Each path below is one point turned by a fixed rotation once a step. After each direction that follows a path, write how fast that rotation turns it, in deg/step (0 if it stays still).
Each turn is a multiple of 5 degrees from 10 to 175, or 0.
Each row of a path follows its step; steps can be skipped.
path 1
step 2: [ -0.5  11.4 -17.8   2.6 -10.8 -15.6  19.9   3.1 -10.2   7.1 -30.8 -33.9
  30.3   1.4   0.0 -18.2  19.2  -2.6   7.9  21.9  -6.9  -9.8  -6.0 -17.1
  12.7 -22.6   8.9  -3.8 -31.2   1.7   2.3 -51.3  -6.5   5.6 -18.6   4.6
 -27.6   4.6  35.4  10.6  12.3  -9.7 -10.4   0.8  17.5   3.8]
step 7: [-37.1 -13.4  15.6 -11.4  -3.2  -9.4   1.9  31.6  15.6  -4.4  24.8 -21.6
  11.6  23.8  12.8  12.5   3.9 -25.9  15.4  10.6   2.3 -15.6   2.9  -4.0
 -10.7 -16.9 -35.7   1.6  22.1 -24.9  11.1 -26.3  15.1   7.6  14.5  23.4
 -16.1  30.3   3.7  24.4   6.2  -5.2   1.8 -20.9   7.2   9.2]
step 10: [  5.3   1.1 -32.3   7.7 -14.9 -11.0  -0.4  -3.8  -6.8  -4.3  -3.9 -20.5
  20.5 -11.4  31.8  26.1 -20.9 -20.7  31.3   7.9   2.5  -9.0 -26.5 -21.7
  -3.4  -7.1 -23.4  -2.7   8.9 -34.1  16.6  23.9  16.8  -1.6  -6.5  -8.8
   6.6  24.4  18.8  18.5  33.1 -10.8 -22.8   4.1  16.0   7.2]
step 16: [  1.0  -1.8  -7.2   6.1   9.2 -18.5 -12.8   7.7  17.0  17.8  12.8 -15.6
 -15.7 -13.7 -10.8   0.7  -9.9  -8.1  -2.9  57.5 -41.0  32.1  -4.9  10.4
   6.6  -8.1   2.3  14.3 -31.2  -8.0  15.2  -7.7  18.7  28.0 -30.4   3.5
   0.6  -5.9  16.0  -4.4 -17.1  -1.1  -5.2   6.3   2.1  26.3]
step 17: [  1.6 -21.5 -18.1 -10.6   9.8 -10.6  17.1 -10.8  -3.4  21.3 -14.5 -21.1
   6.0   5.1  -1.8 -30.6  27.3 -18.7 -15.7  -0.9   6.9 -19.3 -25.0  -9.0
   5.1  13.8 -26.6  13.6 -16.7  -8.4  31.1 -18.9  27.0   1.0  -5.3  14.0
 -10.5   2.0  41.2 -29.9  18.0  10.7 -19.5 -13.7   8.1   3.5]
step 22: [-19.8 -16.4   5.6 -10.1  17.8  -1.3 -12.2  22.9  -1.0  -0.4  -3.8  15.1
  36.8  -7.7 -11.2  -0.6  22.9 -13.9   7.5  -1.3   9.6   1.0   2.7 -22.9
   3.0 -12.9 -39.3  33.8   8.0 -36.9 -26.3 -15.5  -1.5   8.6  -4.5  -1.8
  -9.9  31.2  -8.9  -9.8 -19.5  -6.0  -8.6 -16.3  -3.3  38.3]
step 23: [-13.0   4.0   7.3  18.6  14.3   5.8  -1.7  25.7   0.3  -3.9  14.9  -1.1
   3.6  23.0  28.5 -30.7   1.8  11.0   1.8  22.4  -5.4 -11.1 -10.2  12.0
 -17.2  -1.6  19.5   1.4  17.0 -30.8   5.7 -38.9 -37.1  26.8 -40.6  15.5
 -13.1  13.2  16.7  -7.9  -6.5  10.1  17.4   7.0   1.4   7.9]
Speeds:
[  6.1  -2.4   4.6   3.1  -6.0  -4.0   1.4  -3.7   4.8  -6.7  -2.7  -4.1
  -0.7   0.3   2.9  -0.1   5.3  14.0   0.7  -7.0  -0.1   3.7   4.9   2.7
  -4.1 -11.4  -3.3  -3.1  -0.7   2.1  -3.2  -6.3  -3.3  -5.7  -3.7   9.6
  12.0   1.5   0.0   2.9  -1.7  -5.6  -9.2  -3.4  -2.6  -1.7] : 10
[-6.4  3.0  6.1 -3.9  4.3  7.5 -5.8 -2.2 -1.0  3.5 -4.9 -6.9 -4.5  6.3
 -2.9 -3.7 12.0  1.7  7.8 -1.7  8.2 -0.8 -2.5  4.8  5.2 -4.0  6.0 -3.9
  5.8  0.9  3.1 -8.4 -8.5  0.5  3.5 -1.6 -4.2  0.5  3.6  3.8  0.7  9.8
  0.4 -8.7  1.3  4.9] : 70
[-14.5  -0.2   0.5  11.3   1.9  -3.6   9.6  -1.4   1.1  -0.5   0.6   1.0
   6.2   2.6   0.2   9.7  -4.7  -0.6   1.5  -9.3  10.0  -2.2  -4.9  -1.9
  -3.4   0.0  -2.8   0.2  -2.2  -2.5 -12.8   2.4   0.5   5.7   3.5  -0.2
  -3.3  -2.3   2.4   5.7  -2.2   0.4  -5.5  -6.8   1.1   3.9] : 95
[-6.8 -6.3  5.3  0.3  6.9 -4.9 -6.1  1.3  0.5 -6.1 -1.8 14.2 -1.5  2.4
 -5.6 -4.1 -7.6  4.7 -2.2 -4.1 -1.0  6.8  8.4 -8.5 10.1 -0.2  5.9 -2.6
  3.2 -8.5  2.6 -2.5  0.4 -3.8 -1.1  1.6 -4.5  4.4 -2.5  5.0 -5.1  2.8
 -4.7  4.7 -1.4  1.5] : 100
[  8.3  -0.1  -4.5   2.0  -2.6   3.8   4.1   0.6   9.3   7.1  -6.4  -0.2
  -2.0   3.6  -8.6  -1.0  -5.6 -10.4  -4.7  -2.7  -4.0   0.5   0.9  -1.7
  -9.6  -0.4   4.5 -14.9   4.5  -8.8  -1.5  -0.2  -0.8   1.8   1.0   1.5
   3.3   5.3  -4.4   2.0  -0.6   4.9   1.0  -8.0  -6.6  -0.1] : 125
[  2.4   0.8  -1.2   1.6   5.2  -2.9 -13.0  -9.2  -3.2   3.0   0.1  -8.6
   3.2  -1.3   9.2   0.6 -10.2  -1.9  -7.7   1.8   4.6  -1.1  -0.6  -3.1
   3.5  -5.9   5.3   2.7   4.5   0.7   4.5   8.7  -0.9   3.7   6.8  12.6
   0.8  -4.4  -6.3   1.6   0.6  -1.3  -0.8  -7.1  -1.5   0.9] : 20
[  1.4  -1.8   4.6   4.4   1.3   4.1  -2.7   4.6  -0.5  -1.8 -11.1   0.1
   5.2   1.9   9.0   0.1   3.3   0.6   0.0  -3.6  -7.3   0.9   4.3   6.0
  -0.4   2.2 -12.0  -2.9  10.4  -5.1  -1.1   3.5  -0.6   8.9   7.1   2.8
  -1.1   3.6   0.0  -1.7  -8.3   1.3   5.2   4.7  13.2  -3.4] : 25
path 2
step 5: [  3.2   0.7   4.3  -1.5 -10.0 -10.0  31.3  -7.8   7.0  -8.7  13.4  -3.5
  -5.7  16.2  -3.4  15.4  10.1 -18.8  19.7 -13.8 -25.1  -1.6 -21.2  19.8
  26.0  -2.6   2.5  22.6 -25.9  -1.9 -23.7   6.6   6.4   7.3 -26.0  30.2
  18.2   1.8 -14.2  -2.1   8.8  11.3 -29.5  39.7  -2.7 -14.0]
step 11: [  1.4   0.8   8.7  -7.0   9.4   1.0  -9.7   6.9  12.6 -21.2  15.1  -9.5
 -12.7  -2.4  21.8  -3.5  42.5  -8.4  21.2  -4.1   9.8 -22.4 -22.6  22.9
   6.1  17.2  25.2 -14.9   3.3  -0.6  13.7 -18.6   1.0  32.1 -26.7  15.0
  27.8  -7.4  -5.6 -26.2  20.5  -5.1   6.8  -0.8 -19.4  -5.5]
step 19: [-31.3  16.4   0.2 -14.5 -24.5 -33.3  10.6  22.1  12.6  -3.8  -3.6  -8.6
  -5.1  34.0 -22.5 -10.6  13.3 -10.0 -11.7   6.9  16.1  -5.4 -10.6  19.2
  -8.0   0.5  11.0  44.2   7.6  19.2  12.6  -2.3  -7.1  20.9 -15.8  17.0
   2.6   4.7 -18.7  10.6  11.6  12.1   2.0 -17.3  -1.6  16.5]
step 20: [-22.9 -17.4  -5.0 -15.4 -14.3  19.8 -18.6   4.8  -1.7 -20.1  16.8 -23.6
 -30.1  -3.7   6.0  15.5  17.0 -18.4  14.0   0.7   9.4   1.7 -22.4  24.4
 -21.4  -8.8   1.1  22.1  -4.1   5.7 -18.3   9.6  13.5  -4.9 -22.8   8.9
  -5.2   3.9 -25.9  22.1  -3.6  32.4  23.9  16.7  -8.7   7.1]
step 21: [ -2.2  -2.0   9.1   4.9  -4.2  25.7  -8.4  -0.7  31.8   1.7 -28.0   8.0
   9.1  28.0  -3.6   4.5  10.6 -14.2  24.9 -27.1  15.6  21.4 -21.2  17.3
   4.5  -5.1  12.7  10.2  13.5   9.5 -15.6  -6.5  16.0  18.3  -5.4  37.3
  -1.7 -24.6 -16.2   9.4  23.0  10.3  14.3 -11.5 -16.1  19.5]
step 22: [-15.6  -4.9   5.4   9.1  -0.1 -11.6  -6.4  32.5  17.4  -5.6 -18.7   0.7
 -25.0 -26.5 -18.8  10.4  18.6 -10.8   5.1  -3.8  27.9  12.4 -12.8  33.7
  -3.0  -5.4  -2.2  -8.4   3.5   4.8 -32.2  18.7   8.5  14.9 -15.2  27.4
 -30.2  23.0   8.3 -10.4   3.2   5.4 -17.2  -1.7  -0.7  18.5]
step 23: [  9.0   7.3 -16.2  -0.8 -17.7  14.0   3.2   5.6 -15.7   7.6  -5.5  31.3
   4.5  -5.2  18.3  -4.7  25.8   6.8  22.3  -4.6  10.7  -8.4 -42.6  17.1
 -15.5  -0.9   8.5  -5.6   6.1  -2.9 -25.5   5.1   2.6   7.7 -37.1  19.4
  17.2  -4.8 -19.8 -11.6  -1.0  19.1 -39.4  -2.0  -9.3  16.7]
Speeds:
[ -2.9  -5.6   9.1  -5.9 -12.0  -0.5  -4.8   5.0  -7.8   1.6   3.6   2.4
   3.3  -3.5  -4.3   0.4   4.6  -5.4  -5.5  -0.4   7.5  -6.6   5.0  -1.9
   1.5   2.7   0.0  -1.5   7.4  -2.4  -1.1  -3.7   3.4   6.7  -2.8  -8.6
   8.5  -5.1  -3.3  -1.4  -7.7   7.5  -3.8  -6.0   0.6  -6.5] : 90
[ -1.6  -1.9   4.0  -3.2   3.7   5.7  -7.3   4.9   2.9  -1.2  -1.0  -8.8
  -4.9  -2.6  -6.1  -7.3  -0.9  -5.3   5.0  -9.2  -6.3  -4.6  -1.8  -6.2
   5.9   2.4   0.9   4.1  -1.8   1.5  -5.3  -6.6   4.6   0.9   8.2   7.6
  -1.0  -3.6  -2.9   2.4   4.7   0.5   3.8   8.6  -2.2 -14.0] : 70
[ -0.7  -5.3   0.1  11.9  -6.4  -3.7  -3.9  -0.9   7.9  -6.5  -5.5  -2.7
  -0.6  -6.9   7.0  -5.8   9.5   2.4  -1.2  -5.2  -3.2   5.8  -0.6  -5.3
   6.4 -10.0  -8.1   3.2  -2.3  -9.0  -2.6  -1.8  -3.2  -2.2  -8.2   0.8
   0.3  -6.4   1.9   2.9  -0.1   1.6  -6.5  -3.8   3.3  -0.2] : 40
[  1.1   3.0  -1.5   1.5  11.4  -0.5   4.1   2.0 -10.5  -7.3  -4.9  -9.2
   3.1   4.8  -2.0   0.6  -1.0  -1.9   3.0   8.0   8.9   3.6   1.4   0.6
   4.9   6.9  -5.8  -0.3  -0.5  -8.7   3.8  -7.2  -0.5   6.7 -12.4   0.6
  -0.2  -5.1   1.9   2.5   3.0   3.1   4.2   5.7   5.2  -2.2] : 10
[  5.9  10.8  -6.8   0.8   0.1   7.4  -2.8   1.8  -4.6  -0.7   7.5 -11.1
   6.2  -4.0   8.1  -1.3   8.1  -3.9   0.8   4.8  -1.8   4.0  -1.4   0.2
  -8.4  -1.2  -3.7  -2.2  -1.1   4.2  -9.0   2.2   8.1  -0.7   1.4  -8.4
   6.4  -1.8  -2.3   6.7   4.1  -3.0  -4.2  -0.7  -6.6  -0.7] : 125
[  4.1   0.9   2.6  -0.8  -0.7 -14.9   2.0  -3.6   4.9   4.3   7.6 -11.1
  -6.2  -0.1  -9.2  -3.1  -5.7 -10.0  -0.7   1.2   3.9  -4.8  -3.4   0.2
   0.9  -2.6 -12.0  -4.8  -1.6  -1.5  -1.8  11.5   3.4   2.1   2.9  -0.8
  -4.9  -1.8   3.1   0.9   2.0   2.7  -1.7  -2.9   2.7   4.0] : 145
path 3
step 0: [ 11.8  -4.2  17.0  16.7  -4.1  -2.0  -1.5  22.5  -2.6 -26.1  29.2  10.0
   3.0  11.6   4.8  -2.9  43.5  10.6   4.3  23.2   3.1   5.2  22.0  12.3
   8.1   3.3  16.4  17.9   2.5  21.5 -23.6 -13.3 -17.9  -3.3   7.5  -9.4
  11.1  27.5 -30.1 -26.8  -7.1 -12.7  -2.2   4.4  20.4  10.8]
step 1: [ 17.3   7.8   0.8  36.2  16.2  27.7  -3.9  20.2  34.2  16.9  -5.4   2.6
  -5.9   2.9 -15.9 -32.2  -3.0  -3.9  23.1 -11.7  -9.4   3.8   6.7  -6.3
   6.4 -10.7  -2.8   1.4  12.7 -13.5  17.8   8.5 -10.9  11.5 -15.3   0.2
   6.7 -12.3 -26.2   4.7  -6.5  13.5 -14.8   9.3  45.4  15.2]
step 2: [ -3.4   2.4  14.4  -7.5  12.4   0.2  -6.9  -2.9   3.0 -14.5  36.8  14.5
  -9.4 -18.8  15.6 -10.6  12.8  14.4   1.5   6.4  -6.5   9.7  22.4   5.3
  11.6  -3.5 -11.2  21.5  37.1  -7.3  26.9  13.1 -28.8 -13.5 -10.0  -5.9
 -10.8   2.3  -5.2 -24.1  39.7  -3.7  10.4 -28.5  -0.7  17.1]
step 12: [  3.0   4.9  24.9  34.7  17.4   5.5  -5.6   3.8 -10.8  -5.6  28.9  41.4
  13.6  -9.4   6.3 -17.1  12.4  -2.9  29.3   9.8 -13.9  24.2  -7.4  -5.8
 -17.4   6.8   4.4   4.9   0.5  -3.0  14.8 -14.1  11.9  -9.5 -29.8  14.9
  -6.1  20.9   4.1   3.7 -27.6 -17.2 -23.5   9.5   4.5   9.5]
step 13: [  6.2  -7.8   6.7  -9.4  24.4  23.7 -12.8  15.4  32.0  19.9  -0.2 -18.5
  14.8 -28.9  17.0  -1.6   6.0  14.2  40.8  -8.6  20.7   0.8   8.5   5.8
  -6.7  16.4   7.2  28.8  -4.9  16.7   3.5   4.3 -16.6  17.5  -0.4  -8.8
 -28.6   5.7 -26.2 -14.2   0.6   2.4  -4.2  -9.7  -1.1  17.1]
step 17: [ 16.9 -17.9  -3.1  29.3   2.6 -13.2 -25.0  -0.3  12.9 -24.8  24.7  14.9
 -20.1  -2.7 -10.7 -11.9  11.7   1.7   5.3  -5.0 -21.0  12.2   7.0  -1.2
  23.8   2.3  -9.3  -7.7  21.8   4.2   7.1   9.9 -15.6 -26.5 -27.8 -20.7
  12.4  14.5 -24.8  -6.7  25.7 -17.2   9.0  20.6  19.3 -10.7]
step 25: [ 16.9  11.9  14.3  45.5  10.1 -14.2  -9.2   0.4  -4.7  -9.1  17.9  -8.6
   3.8  -1.8  21.5 -10.3  11.5  -6.6   7.4  -8.2  25.9   2.2  29.3  21.1
  11.0  17.9  14.9  19.7  14.8  28.0   9.1  -1.6   5.5   2.9  -7.6  -1.1
  -0.9  22.9 -14.6 -18.1  36.4  16.3   6.1  18.9   0.8  17.1]
Speeds:
[ -3.3  -4.6  -6.2  -5.3   1.5   5.1  -4.2   4.7  -5.1   2.4   2.2   2.7
   6.4  -1.4  12.5   7.9  -9.5  -1.7   7.1  -6.5   0.6  -0.6  -9.4  -3.3
   1.7  -0.2  -3.2   3.2  -4.7   2.5   7.6  -3.6  -5.9  -5.8  -3.1   1.8
   1.5   5.2   2.6  -2.7 -11.2  -0.6  -3.5  -0.2  -9.3   1.5] : 45
[ -9.4  -2.1  -0.8   3.8   4.5   5.5  -2.1  -0.8   6.0  -3.8  -6.2  -5.7
  -3.0  -2.8  -5.3   1.9   5.9   5.0   0.4  -0.4  -2.0   2.0  -2.6  -7.9
   1.1   1.9 -10.8   6.2   0.9   4.4   1.3   3.5  -9.9  -3.7   6.9   1.3
   3.4   0.0  -2.9   8.0  -0.4  11.6   0.2  10.5  -0.2  -8.7] : 115
[ -1.9   9.1   7.6  -3.1   7.2  -0.2  -5.2  -8.3  -3.8   8.3   3.8   2.3
  -1.6  -3.7  -2.1  -3.4  -1.6   3.0   3.5   2.1  -5.6   3.7  -3.7  -4.0
  -5.8  10.4  -2.8  -1.0  -9.9   6.8  -2.2  -1.2   1.3  -2.4   1.4  -1.0
 -11.9  -5.8  -1.6   9.5  -0.9  -5.9   3.0  -6.3  -4.8  -1.3] : 45
[ -5.4  -0.2  -1.7  11.4  -3.1  -5.9  -4.5   3.4  -1.6   1.4   5.0   8.9
  -0.9  -3.3   5.4   1.2 -10.8  -2.1  -1.1  -1.1   3.2   0.6   2.5  -2.9
  -9.0   6.2  -3.4  -0.2  15.6  -4.0  -1.7   1.9   6.7 -10.4  -0.7   2.1
  -1.4   0.8   0.8   6.6   7.5   0.5  -3.3   2.2   1.2  -4.3] : 140
[  4.8   5.7 -13.6   4.8  -0.4 -10.9   0.0   3.2 -10.1  -1.1  -1.0   4.8
   0.8   0.7   0.9  -5.7   1.2  12.8   1.4  -2.1   4.0   0.6  -2.9   7.9
   6.1   9.2  -4.6   5.3  -2.1   5.1  -4.5  -0.8  -2.1   3.5   3.2  -4.2
   9.6  -2.3  -3.0  -1.7  -0.1  -1.4   3.2  -1.7  -1.2  -4.9] : 130
[-8.6  9.2 -0.3  0.5 -4.7  3.0  0.4  9.5  4.7  2.9  5.5  5.8 -4.6  4.1
  1.1 -3.0 -1.9 -0.1  3.1 -8.1 -5.8 -3.5  9.6  2.8  1.4 -7.0  1.7  7.3
  0.9  0.7 -8.3  8.1 -5.9  4.2 10.3  7.0 -2.5 -2.8 -1.5  1.6 -7.0 -1.0
 -2.2 -5.5 -2.1  4.7] : 55
[-0.5 -1.0  2.5 -5.1  8.1 -6.1  1.7 -3.0 12.7  4.9 -4.6 10.1  7.8  0.7
 -5.2 -4.7 -4.6  8.1  2.7  3.7  0.6  0.8 -8.5 -1.3  5.1  2.2  2.6  0.2
  9.6 -4.9 -0.9  2.2 -2.7  7.8 -4.7  7.2 -0.3  0.4  9.6  0.2 -4.0  5.2
 -3.4 -5.1  0.3 -1.9] : 130
[  2.7   1.0   1.4   9.5  -7.1  -4.0  -0.9  -7.5  -4.4   5.2  -6.5  -3.0
   0.1   0.7   5.3   7.6  10.6   2.4   3.0  -8.0  -4.4  -0.4   2.2   1.9
  -2.6  -0.5   3.2  -5.1   2.8   1.9   2.1   3.0   5.2  10.5  -0.3   6.3
  -5.2   3.2   5.9   0.1  -1.5   4.5  -2.8   2.3 -14.3  -6.8] : 25
